(in the rows, 128 means zero)
Each path is a new rotation, seen through one point. The rows after it are directions, each followed by how far the rotation turns it, in deg/step (0 if it stays put).
Each turn is a multiple of 5 degrees from 10 to 175, or 0.
Each row of a path follows its step; steps can be skipped.
Rotation 1:
step 1: [128 128 127 138 135 112 120 139 118 130 118 122 125 125 139 128 119 141
 118 125 120 140 132 117 135 130 128 121 146 137 126 134 121 118 126]
step 3: [113 123 127 129 126 134 126 124 122 126 120 130 126 125 125 134 133 126
 118 131 124 104 137 126 136 129 121 128 131 130 101 121 134 135 127]
step 5: [141 130 130 133 126 128 132 126 117 130 141 136 129 141 128 120 134 119
 116 118 114 120 143 128 125 141 136 129 141 126 138 137 135 127 127]
step 6: [124 118 131 146 131 134 129 141 126 125 124 128 137 124 131 124 119 134
 125 143 108 114 139 143 135 122 134 133 123 129 124 130 129 124 138]
step 8: [133 131 139 129 122 118 130 139 121 135 134 134 137 124 114 133 123 120
 114 133 119 133 138 116 119 131 113 124 133 128 127 120 142 131 118]
step 11: [128 129 137 134 138 135 127 120 123 125 130 133 131 118 106 143 138 125
 127 132 119 129 144 121 123 120 139 138 137 122 117 128 130 134 125]
step 12: [116 128 131 131 129 130 124 132 110 118 115 121 134 134 127 138 128 128
 122 124 131 117 126 131 128 144 122 140 142 137 125 131 139 128 144]
step 14: [141 129 113 148 125 122 128 133 119 132 129 127 119 124 123 126 138 128
 121 124 106 131 137 134 140 130 134 126 135 125 115 128 133 130 123]
step 16: [130 136 142 126 125 134 132 115 126 127 137 139 124 133 134 135 137 118
 127 141 121 125 137 121 136 137 104 119 134 135 124 126 122 129 127]
[133 127 125 128 129 125 125 130 130 124 128 127 131 125 133 123 128 127
 131 126 128 127 134 131 133 127 133 128 125 123 125 128 126 128 127]  90
[131 127 132 130 132 134 128 130 132 126 129 124 126 131 127 129 129 128
 136 132 127 133 131 128 127 123 126 126 130 129 128 128 129 129 129]  155
[124 129 124 131 131 128 128 127 132 127 129 128 123 129 133 133 127 127
 128 126 125 125 130 130 128 126 123 130 122 131 127 124 123 128 124]  110
[132 128 123 127 132 125 137 127 130 127 130 125 128 126 123 129 130 125
 124 125 126 130 131 128 126 126 127 130 129 128 131 128 132 128 126]  120
[126 125 129 126 131 122 131 120 126 128 127 127 129 130 131 130 125 128
 132 128 127 131 130 126 131 131 126 123 128 124 133 128 127 126 129]  125
Rotation 2:
step 1: [120 127 131 120 118 126 136 119 127 125 132 122 130 136 116 125 122 144
 131 118 132 119 118 125 144 125 124 141 126 138 130 130 136 136 138]
step 2: [122 133 131 114 119 127 143 119 129 122 138 123 120 134 128 133 134 124
 131 127 123 124 137 127 150 122 125 136 117 141 129 131 132 125 129]
step 3: [121 130 121 134 122 131 132 129 116 128 137 117 122 134 141 124 132 132
 130 135 124 119 131 127 144 119 114 130 116 134 145 132 134 132 124]
step 4: [123 117 131 134 137 121 131 127 121 137 133 115 130 129 130 134 121 134
 120 124 122 125 121 126 147 119 127 130 118 139 134 133 135 133 110]
step 8: [112 127 123 124 115 119 133 125 123 128 127 122 150 128 130 128 127 131
 128 117 132 124 122 116 140 116 115 135 133 134 127 124 132 130 125]
step 10: [125 123 129 133 125 135 131 130 127 128 136 110 132 126 124 122 138 132
 126 115 128 114 132 130 137 126 120 134 119 130 147 128 135 141 140]
step 12: [133 131 123 128 118 135 137 121 130 128 133 118 124 135 124 132 123 130
 133 137 124 109 122 119 141 109 122 143 128 138 126 129 129 126 129]
step 15: [117 130 130 130 124 129 143 118 120 129 141 117 141 137 136 121 120 134
 123 126 116 135 126 122 140 126 120 132 127 139 133 124 130 132 122]
step 16: [124 127 134 131 126 133 127 133 123 130 135 108 131 125 135 119 127 117
 120 122 117 122 131 126 143 124 128 137 124 146 126 130 130 116 118]
[131 127 132 125 125 130 124 128 131 126 132 129 132 125 125 129 129 128
 129 131 131 129 127 129 128 128 127 128 130 138 126 127 128 124 128]  100
[127 128 131 124 128 126 129 128 128 126 128 127 122 129 129 127 123 127
 130 127 132 122 128 125 123 129 129 135 132 128 124 132 131 126 131]  65
[127 130 131 127 127 130 133 131 129 125 131 133 129 131 127 122 127 122
 129 129 122 127 129 130 130 131 130 130 129 130 129 131 124 131 132]  80
[131 131 126 126 127 131 124 128 129 127 121 128 128 126 126 126 124 128
 125 127 128 128 127 128 136 130 131 134 129 127 125 125 129 129 126]  95
[134 125 130 130 133 130 127 131 131 130 129 127 128 124 129 132 125 124
 127 132 127 123 130 128 127 126 127 130 128 128 131 129 127 135 125]  55
[129 129 125 132 122 131 126 130 127 128 131 129 132 130 131 125 127 134
 130 132 131 126 128 126 127 129 127 131 131 126 132 125 130 131 131]  155
[128 126 125 127 130 127 126 130 129 127 126 128 132 128 125 129 130 125
 130 119 130 126 132 128 127 127 125 130 133 128 130 125 123 126 133]  35
Rotation 3:
step 1: [121 116 118 116 126 149 121 144 110 127 140 129 132 121 149 129 131 145
 128 125 130 122 125 125 129 129 122 137 122 117 120 132 114 126 131]
step 2: [123 126 137 136 138 144 139 143 129 121 145 135 133 124 132 138 140 136
 118 120 140 140 138 135 130 128 119 119 119 137 122 107 128 132 122]
step 4: [115 130 145 123 126 141 128 129 109 119 122 137 133 138 127 139 124 134
 130 141 145 130 134 122 119 110 141 141 135 125 131 125 135 131 139]
step 5: [107 138 138 127 127 138 117 115 139 132 114 149 121 129 133 122 137 122
 117 118 128 133 132 116 118 116 124 121 119 127 117 122 131 127 137]
step 8: [125 142 143 116 131 141 126 124 137 141 132 132 147 111 128 129 141 114
 128 119 129 144 129 138 131 139 136 123 126 129 141 139 122 128 123]
step 9: [128 131 130 118 133 142 141 140 128 141 126 128 136 136 119 135 124 129
 137 122 118 133 113 129 127 111 144 150 118 136 134 140 131 140 127]
step 12: [128 134 129 141 103 124 139 123 125 131 139 120 121 122 134 132 147 133
 136 125 126 120 116 138 121 114 128 150 132 120 127 132 135 116 131]
step 13: [115 138 131 117 119 134 130 127 138 124 142 125 124 138 145 117 149 122
 142 131 135 140 129 125 133 131 140 128 148 118 132 121 121 129 122]
step 15: [150 140 130 121 137 137 136 139 136 126 140 143 123 122 134 131 136 147
 126 137 132 118 127 121 144 118 122 144 134 133 133 120 130 127 125]
[129 128 125 129 127 131 129 124 131 127 127 123 127 125 133 129 126 136
 125 124 128 127 126 130 125 130 125 126 129 126 122 128 128 129 131]  70
[130 128 128 128 130 134 131 127 128 125 129 128 127 126 127 132 122 124
 125 126 125 126 134 127 124 127 126 132 130 128 131 129 130 133 124]  55
[129 123 135 128 129 130 130 126 124 130 127 132 125 127 127 125 127 129
 123 131 136 128 128 124 129 130 125 127 127 125 124 127 127 129 128]  25
[133 131 125 126 129 130 129 129 127 126 126 130 129 127 130 131 127 127
 127 131 134 132 129 131 132 131 134 127 135 130 127 125 128 131 131]  160
Rotation 4:
step 0: [131 124 119 121 128 128 131 128 140 125 119 138 132 133 131 131 131 121
 124 134 124 123 132 114 123 116 127 123 119 128 113 126 141 127 108]
step 3: [126 132 125 128 118 126 131 149 128 131 120 132 134 136 128 131 135 119
 124 129 130 129 125 121 120 125 122 117 107 139 118 129 133 122 120]
step 4: [139 137 134 123 131 121 139 132 130 133 133 135 125 142 147 136 127 126
 121 123 132 131 133 125 120 122 124 130 107 129 127 136 137 132 134]
step 7: [127 149 122 133 131 130 143 131 130 129 126 141 127 137 145 124 127 126
 116 118 137 131 134 132 127 131 122 137 125 134 122 126 129 126 122]
step 8: [123 139 131 121 130 134 133 105 131 127 128 131 126 136 139 131 132 123
 121 123 129 130 132 132 134 120 136 122 129 138 113 127 144 125 121]
step 9: [128 133 128 115 133 128 131 117 144 125 129 129 135 128 124 126 123 111
 132 128 120 124 132 119 120 138 129 123 123 135 115 131 129 121 111]
step 10: [129 146 118 117 127 122 131 130 142 135 126 145 134 136 123 130 122 123
 119 124 135 132 135 121 132 141 129 137 126 130 133 129 124 132 119]
step 14: [121 123 123 126 115 138 134 129 137 129 129 131 134 137 119 141 142 119
 122 124 150 130 135 124 134 123 129 133 122 129 119 132 134 133 133]
step 15: [122 129 127 135 132 129 131 134 129 125 130 133 132 142 128 126 145 121
 126 115 128 121 133 129 117 126 112 130 118 124 109 137 131 128 121]
[124 131 125 127 130 128 129 122 125 128 130 127 131 128 131 127 121 126
 130 122 130 131 126 129 126 130 134 128 128 132 129 125 124 127 126]  25
[128 125 126 132 130 128 127 127 127 127 125 133 130 134 132 128 129 130
 126 126 131 130 128 127 126 119 129 130 126 125 127 124 129 133 127]  100
[128 132 132 130 129 130 123 126 132 127 126 129 127 131 127 125 119 127
 127 131 130 126 129 126 130 127 124 129 133 129 126 124 130 126 126]  35
[121 124 129 127 130 126 133 126 128 126 126 126 127 125 131 127 129 127
 125 128 127 129 134 132 129 126 125 134 132 129 128 129 128 127 122]  40
Rotation 5:
step 2: [137 123 126 136 119 120 139 114 139 125 123 122 127 120 133 137 128 113
 117 123 111 125 136 131 135 120 140 119 128 128 136 137 144 130 112]
step 3: [136 129 137 137 137 117 124 113 135 130 123 132 122 132 127 113 144 139
 127 119 126 124 124 131 117 134 129 145 120 142 130 107 127 134 132]
step 4: [141 140 131 128 110 120 127 128 131 139 140 127 138 120 119 128 138 118
 129 133 119 131 128 137 131 133 112 124 116 125 116 140 124 118 145]
step 8: [118 134 129 138 126 136 132 122 124 123 137 131 116 134 140 124 141 149
 130 142 121 124 121 122 142 139 120 131 121 127 128 113 139 130 144]
step 9: [121 140 119 127 123 131 138 129 124 137 140 119 141 132 106 132 128 120
 130 127 123 141 140 133 141 125 118 120 123 137 146 123 117 124 121]
step 11: [133 128 129 119 127 116 125 116 113 115 131 133 132 140 118 123 133 142
 141 135 137 121 119 122 130 120 113 127 114 117 135 137 141 125 120]
step 12: [109 142 124 128 125 134 128 125 117 122 128 112 118 131 125 128 143 116
 139 129 137 144 116 136 119 135 139 122 135 128 127 135 115 130 134]
step 14: [123 138 121 134 131 110 134 138 135 128 118 125 140 146 124 124 127 135
 143 120 139 134 141 124 138 115 134 131 131 125 128 129 122 127 110]
step 15: [109 125 129 128 124 124 104 130 130 131 139 126 121 126 134 116 139 121
 126 134 120 132 132 119 115 115 137 138 133 123 130 138 142 133 133]
[125 134 127 126 126 129 132 128 127 125 128 129 133 128 122 131 127 127
 130 127 128 126 132 131 128 127 132 134 126 132 124 133 128 126 130]  140
[128 128 125 126 133 127 130 128 127 128 127 128 129 126 129 129 129 128
 124 133 127 133 128 122 128 132 128 125 128 137 127 132 129 128 126]  100
[126 130 130 129 130 128 132 123 127 128 131 134 129 126 135 130 123 126
 128 124 128 129 128 126 130 126 126 124 127 125 121 130 129 128 128]  125
[126 122 129 130 129 126 122 131 124 128 126 132 130 129 126 130 126 130
 129 126 126 131 134 128 127 124 128 126 131 128 129 131 131 123 126]  80
[126 126 131 132 127 132 126 127 129 130 125 126 125 130 125 127 127 125
 127 133 126 129 127 125 131 130 125 134 130 126 121 129 132 128 130]  160
[125 125 130 128 127 133 128 123 130 124 125 128 128 127 126 128 124 123
 125 126 127 131 128 131 134 128 129 126 131 132 134 126 126 130 128]  100
